0: [ 90  70 146 144  98 116 198 180 133 132 135  98 151 164]
1: [111  86 118 119  93 133 132 130 129 133 134 130 125 155]
2: [100 130 118 138 153 105 169 125 153 104 119 137 141  99]
3: [101 185  52 118 148 148  72  61 165  90  71 179 124  80]
4: [144 198 130 137 191 131 119 141 134 125  90 128 126  87]
5: [ 94  77 115 137  87 135 153 122 141 107 139 119 144 188]
6: [108 125 119 131 116 139 132 143 130 139 106 126 134 131]
7: [130  94 130 121 101 127 131 120 124 130 151 127 129 150]
8: [161  70 135  93  78 126  89  72 101 138 191 140  95 177]
9: [ 92 141 116 142 144 135 157 152 150 122  92 120 147 108]
10: [115 207 110 151 158 167 116 182 139 145  43 120 141  93]
11: [227 196 214 135 223 114 113 176  81 173 147 101  99  90]
12: [172  45 149  94  69 120 102  88  86 145 210 130  97 195]
13: [100  30 125 103  48 117 142 115 123 141 173 135 123 159]
14: [102  76 123 128  88 132 150 135 130 130 137 120 136 164]
15: [ 90 183 116 158 158 133 151 148 156 118  83 123 152  76]
16: [211 113 170 106 112 119  81  97  76 154 204 131  84 154]
17: [108  58 116 115  47 145 131 124 112 143 150 120 129 192]
18: [ 62  54  87 119  51 136 152 103 153 104 135 136 148 172]
19: [164 222 162 171 125 132 106 103 101 119 134 119 143  49]
20: [151 196 125 133 189 129 108 144 132 118  98 136 128  83]
21: [ 99  60 118  87  70 119 141 138 124 164 150 146 117  87]
22: [116 141 118 140 119 147 120 151 133 146 104 121 128 133]
23: [120 121 107 121 119 131 111 107 138 121 125 144 125 129]
24: [174  80 142 138  93 140 110  70 105  76 196 110 122 255]
25: [ 86  75 106 112 107 133 151 143 145 130 115 127 136 157]
26: [143  45  98  43 225 114 108 167 159 169 120 149  67 207]
27: [154 158 133 115 185 130 103 138 126 139 114 135 111 111]
28: [111 194  76 121 163 140  84  86 163 105  76 162 136  83]
29: [176  88 143  95  98 109  86 116  89 135 200 141 115 170]
30: [111 128 119 128 135 124 141 151 140 145 113 135 133  96]
31: [143  65 115  91  67 127  91  67 108 128 180 145 103 174]
32: [ 88  92  86 111  87 135 117  81 147 108 124 149 134 157]
33: [114 217 120 152 197 136 135 160 151 121  59 129 142  60]
34: [133 127 131 125 132 130 120 121 128 125 130 134 121 127]
35: [151 126 150 134  92 126 118 102  99 128 165 124 121 126]
36: [108 201 116 156 197 136 138 161 157 121  64 127 137  68]
37: [100 162 109 157 160 138 152 143 151 108  83 120 148 127]
38: [109  73 106 115   0 205  82 171  91 194 106  99 127 233]
39: [123 206  82 124 179 145  80  87 154 100  74 162 128  69]
40: [132  86 156 130 112 122 153 153 118 141 156 110 127 158]
41: [109 141 117 159 139 127 154 130 148 101 109 120 142 149]
42: [171 227 128 120 205 114  84 167 114 116 104 143 139  66]
43: [196 189 151 119 186 125  78 115 106 147 130 138  93  97]
44: [157  74 105  57 214 119 105 150 145 166 116 150  74 191]
45: [166 232 123 134 155 180  57 181 104 186  52 119 119 105]
46: [  0  45  81 164  26 131 223 147 180  85  96 114 196 163]
47: [140 100 142 139  75 127 126  99 107 125 164 121 120 149]
48: [132 109 115  90  93  99 105 156 106 106 178 145 170 147]
49: [101 255  84 133 208 105 115 229 153  76  58 153 204  35]
50: [149 240 129 162 226 136 118 148 145 119  69 126 132  77]
51: [155  75 172 141 119 160 145  49 127 184 138 103  46 153]
52: [120 147 123 129 139 123 135 150 136 141 101 136 131  90]
53: [216  93 153  66  92 101  54 117  61 129 236 149 114 185]
54: [118 118 127 130 123 135 133 115 136 138 123 124 118 132]
55: [ 44  26 105 135  83  93 215 114 170  75 152 131 158 165]
56: [135 142 138 134 120 127 127 110 120 116 134 123 138 106]
57: [145 197 129 140 165 149  99 151 124 147  79 124 123  98]
58: [ 75 158  66 133 134 147 126  94 170 100  66 153 143  94]
59: [150 128 153 126 172  94 143 106 133 115 160 133 114  98]
60: [174  97 148 113 110 126 103  99 102 137 178 126 101 178]
61: [105 124  95 121 111 135 115  97 142 107 114 146 131 124]
62: [144  69 117  91  66 131  87  63 109 128 183 147 108 180]
63: [226 130 175  98 139 122  64  85  77 157 196 129  85 153]
64: [103  84 112 127  74 141 132 135 126 136 135 119 134 171]
65: [132 155 145 139 216  77 160 102 157  82 144 142 122  63]
66: [163 184 131 128 175 127 102 123 123 133 113 134 111  94]
67: [190 213 135 118 189 104  77 160 104 127 130 151 127  84]
68: [157 123 160 128 142 117 137 151 115 143 143 116 121 135]
69: [130 141 132 123 141 129 128 134 128 140 121 130 126  94]
70: [147  75 114  95  74 127  94  66 113 126 175 146 111 180]
71: [179  90 130  71  78  96  79 134  84 116 213 149 138 177]
72: [ 15  35  85 127  48 129 201 151 167 118 111 129 171 148]
73: [116 145 129 144 108 127 136 126 129 117 124 121 146 108]
74: [ 74 136 114 161 144 148 175 138 166 128  63 112 134  99]
75: [182 202 146 104 201 120  86 148 114 174 105 149  96   5]
76: [238 167 161  96 108 180   9 136  52 216 143 118  73 168]
77: [105 123 120 126 125 126 138 135 135 138 117 132 130 100]
78: [190  75 172 114 113 135 108  65  90 171 189 117  60 168]
79: [ 99 141 135 172  66 135 153 116 124 103 132 111 165 100]
80: [122 121 121 123  82 158 109 146 113 153 110 120 128 159]
81: [158 137 130 106 182 119 110 134 127 139 123 143 105 129]
82: [157 140 134 104 186 126 104 137 130 147 123 137  98 125]
83: [126 155 130 142 134 133 132 131 126 118 116 125 134 107]
84: [192  94 209 125 139 107 143 173  79 172 194  92 104 162]
85: [152  66 142 108  85 128 120 100 108 139 177 129 104 174]
86: [127 127  93 107 112 132  88  73 133 114 126 155 122 130]
87: [193 161 226 151 204 108 171 228  94 188 146  78 126 112]
88: [117  47 123 126  60 130 145 102 128 103 171 118 137 233]
89: [ 88 170 111 148 158 136 152 155 157 116  74 125 153  88]
90: [161 139 158 149 172 148 136  84 126 160 106 110  81 111]
91: [229 195 211 134 219 112 111 179  82 176 148 102  94  97]
92: [212 170 169 106 202 103  91 101 100 141 161 139  89  92]
93: [ 58 139  56 127 116 149 116  95 172  92  72 156 143 104]
94: [168  58 184 140 114 163 137  31 116 195 161 100  30 170]
95: [126 178 117 139 130 160 102 162 127 158  80 117 129 121]

[116  28  92  48 203 115 129 169 168 167 112 143  79 214] 26 44
[ 65  64  98 125  94 131 174 149 161 118 109 128 151 163] 25 5
[137 106  87  93  96 135  69  46 122 113 145 166 101 143] 86 70
[199 115 166 107 114 116  85  95  86 150 190 135  91 146] 16 63
[ 91 123 115 137 135 117 159 126 157 107 115 130 143 109] 2 9
[192 155 225 156 197 106 176 232  88 177 147  72 121 118] 87 91
[102 127 126 150  99 131 144 122 133 116 124 121 149 115] 73 6
[161  73 170 135 117 154 141  52 123 184 147 105  46 156] 51 94
[127  64 148 126  96 138 140  80 126 161 157 117  98 161] 85 47
[142 191 160 173  79 135 121  99 102 108 147 114 152  71] 19 79
[195 200 142 113 188 133  64  97 106 142 123 146  93  86] 43 66
[ 89 170 156 212   0 138 162  80 102  86 164 100 196  71] 79 73
[161 139 160 143 163 147 128  94 130 165 113 115  76 113] 90 82
[180  98 147 148 113 135 111  73 102  86 181 105 126 255] 24 60
[188 170 100  83 142 142  21  23 116 121 135 182  79 107] 86 43
[ 96  75 120 127  90 128 157 135 136 121 138 118 143 162] 14 5
[ 90 111  97 127 107 133 139  99 147 111 110 141 137 125] 61 23
[118  27  90  50 197 117 132 164 161 164 109 151  83 219] 26 44
[ 96 254  81 139 205 112 116 217 153  68  59 150 207  42] 49 33
[137 120 119 103 114 102 108 150 115 111 166 142 157 143] 48 7
[ 93  49  99  93 130 126 157 150 154 138 120 136 121 184] 25 14
[ 96  48 126  97  66 117 148 132 127 166 146 139 114  86] 21 13
[179 199 162 131 253  83 130 105 135 102 139 148 105  44] 65 92
[155 112 168 129 135 117 142 156 104 150 158 106 118 146] 68 40
[156 120 160 140 154 143 122  86 132 165 138 121  70 120] 90 51
[ 99  31 159 127 224   0 248  25 191   4 255 161 130  72] 65 59
[159 164 132 167 162 145 120  99 129  78 133 109 145 235] 41 24
[187 223 155 107 212 119  77 150 114 182 111 148  85   3] 75 42
[187 169 209 150 200 111 160 214  97 170 142  84 117 103] 87 11
[ 36  16 104 131  74  97 215 104 171  69 158 133 160 159] 55 72
[164 173 134 173 170 143 121 101 129  73 127 106 143 228] 41 34
[128 182 116 144 129 166 102 171 121 160  64 119 132 123] 95 57
[104  90  88 113  83 142 113  71 135 109 127 148 128 153] 32 61
[139  86 165 157 138 169 160  54 139 182 111  95  49 140] 51 94
[170 130 163 137  77 124 105  86  89 126 185 121 121 136] 35 47
[161 182 124 125 121 171  75 161 102 180  86 120 119 136] 95 45
[127 146  96 113 127 139  84  77 140 106 112 157 119 115] 86 61
[137 129  97 108 122 135  89  76 128 115 125 160 108 125] 86 23
[123  96 139 126 151  94 158 101 144  99 164 140 124 119] 59 2
[102  57 118 111  59 133 141 120 122 136 157 121 130 184] 17 64
[175 123 173 127 153 118 135 151 101 155 154 109 108 141] 68 84
[ 87 123 119 143 153 108 174 129 159  94 116 128 151 102] 2 9
[193 103 150 139 129 126 106  79 102  86 180 107 117 255] 24 60
[138 125 120  99 109 104 106 156 109 108 158 144 155 143] 48 7
[145 195 162 175  79 134 117  90 101 116 152 118 140  69] 19 56
[ 94  84  85 103  79 138 115  85 143 107 129 155 129 148] 32 61
[ 92  52 122  91  66 114 143 137 129 165 150 141 119  89] 21 13
[ 71 147 109 158 155 149 174 135 171 129  61 113 133  97] 74 89
[139  79 169 131 113 107 168 166 108 156 169 106 130 170] 40 68
[222 125 180  99 199  69 104  63 104 117 222 151  75 107] 92 63
[161 172 133 172 178 140 124 102 131  72 121 105 143 232] 41 37
[ 96 133  89 107 101  91 119 189 128  82 147 154 202 128] 48 73
[125 101 112  98  89 104 109 159 111  98 172 146 169 159] 48 7
[124  97 135 137 120 142 144  99 133 151 121 119 106 142] 54 7
[118  69 138 116 109  99 153  99 131 114 180 130 118 152] 7 85
[222 255 155 195 255 151  90 100 119  56 104  99 131 224] 50 43
[ 56  49 107 105  60 116 168 149 144 149 131 132 138 101] 21 25
[ 74 173  64 139 141 144 119 102 170  98  61 156 142  88] 58 93
[113  54 118 115  46 142 130 128 112 135 154 120 130 189] 17 64
[ 13 100  99 189  33 139 216 137 164  81  93 109 198 121] 46 72
[186  35 165  85  74 104 108  73  86 137 239 135  86 200] 12 8
[ 55  88  95 136  95 135 172 151 154 117 100 123 160 141] 25 14
[143  73 163 129  93 116 150 148 104 140 169 106 122 166] 40 7
[106 132 120 147  97 133 143 123 132 119 121 123 144 123] 73 6
[227 126 174  98 142 119  66  93  78 156 193 132  78 157] 63 16
[120 127 117 133  88 167 112 154 117 155 101 116 128 151] 80 22
[170  95 149 103 102 125 106 111  97 144 175 128 102 160] 60 29
[ 95 145  85 134  34 228  82 204 112 197  33  98 142 188] 38 80
[172 120 149 136 129 130 107  97 104 109 168 115 112 206] 60 24
[ 37  18 103 131  76  94 219 111 170  76 156 129 165 161] 55 72
[102 141 123 145 133 134 151 148 142 122 105 118 139 115] 9 6
[125 161 181 209 221 204 192  30 175 218  29  75  15  68] 90 51
[151  84 121  81 179 124 111 143 137 155 124 140  91 173] 44 81
[114  74 107  93 157 123 135 153 152 143 116 136 110 169] 25 1
[101 213 135 186 105 137 151 122 131  97  93 114 175  49] 15 79
[167 156 173 141 172 125 136 170 111 157 132 103 118 112] 68 27
[129 107 121 145 123 133 135 103 132  93 136 115 138 211] 5 7
[175  84 125  69  80  91  75 144  80 117 217 149 139 180] 71 29
[ 88 129 119 142 136 133 161 151 147 122  98 120 149 117] 9 37
[177  90 137  80  83  97  78 137  82 120 221 150 133 177] 71 29
[153 139 131 112 131 115 100 144 109 126 145 140 131 126] 34 68
[167 146 135 117  97 164  69 149  88 181 116 121 112 157] 80 95
[147  74 139 111  85 127 119 109 106 135 174 128 112 176] 85 60
[158 164 167 162  60 126 116  86  87 116 176 110 140  91] 35 56
[194 190 172 131 199 121  97 145 102 157 134 124 100  95] 43 92
[164 126 156 134  82 127 107  96  94 132 182 118 113 128] 35 47
[109  74 162 140 106 120 188 183 122 145 152  96 140 163] 0 40
[158 231 136 144 233 125 112 142 143 123  78 133 122  47] 50 4
[179 124 145 130 137 131 100 104 106 116 162 120 114 206] 60 29
[133 108 127 118 113 123 127 117 121 133 143 128 127 149] 7 34
[108 105 131 133 156  86 167 109 147  95 151 139 132 111] 2 59
[ 65  87 102 125 103 126 167 151 156 127 103 127 149 108] 25 77
[159 130 127 101 120 108  97 147 106 116 162 143 140 138] 48 34
[149  95 173 129 124 116 157 166 107 154 164 100 123 156] 40 68
[179 127 163 134 148 147 114  81 115 167 130 116  66 125] 90 51
[ 77 159 133 182  71 136 165 122 135  98 114 109 177  84] 79 73
[133 161 143 136 223  77 157  97 157  84 140 144 126  55] 65 59
[ 82  58 111 133  71 130 161 123 141 104 141 116 148 192] 5 18
[130  95 134 123 109 132 134 110 125 139 146 124 112 149] 7 1
[176 173 134 103 155 108  78 153 101 113 151 147 141 109] 67 66
[143  95 136 112 105 123 118 111 112 140 157 127 116 149] 7 47
[ 63  69  94 130  69 132 161 121 152 110 122 128 151 162] 18 5
[ 92 147 119 147 172 106 172 133 169  94 104 135 146  86] 2 89
[ 71   0 188 156  52 106 255 240 117 160 179  57 169 220] 0 40
[ 94  93 121 135 130  96 175 106 155  93 148 138 146 129] 2 41
[128 137  92 108 122 132  87  78 132 116 120 156 112 119] 86 23
[100 116 121 138 138 111 158 128 148 113 125 128 142 119] 2 77
[ 68 120  56 117  93 147 108  68 165  88  92 167 141 124] 93 32
[ 92 136 134 159 150 126 179 185 149 131  95 107 150 114] 9 37
[170 120 138 108  73 165  71 136  85 179 137 121 105 178] 80 60
[189 217 139 109 197 109  68 157 104 120 131 153 131  78] 67 42
[ 90 111  99 125 105 135 136 114 149 112 110 140 136 128] 61 23
[ 14 112  83 147 105 134 198 179 185 117  62 130 174  79] 74 9
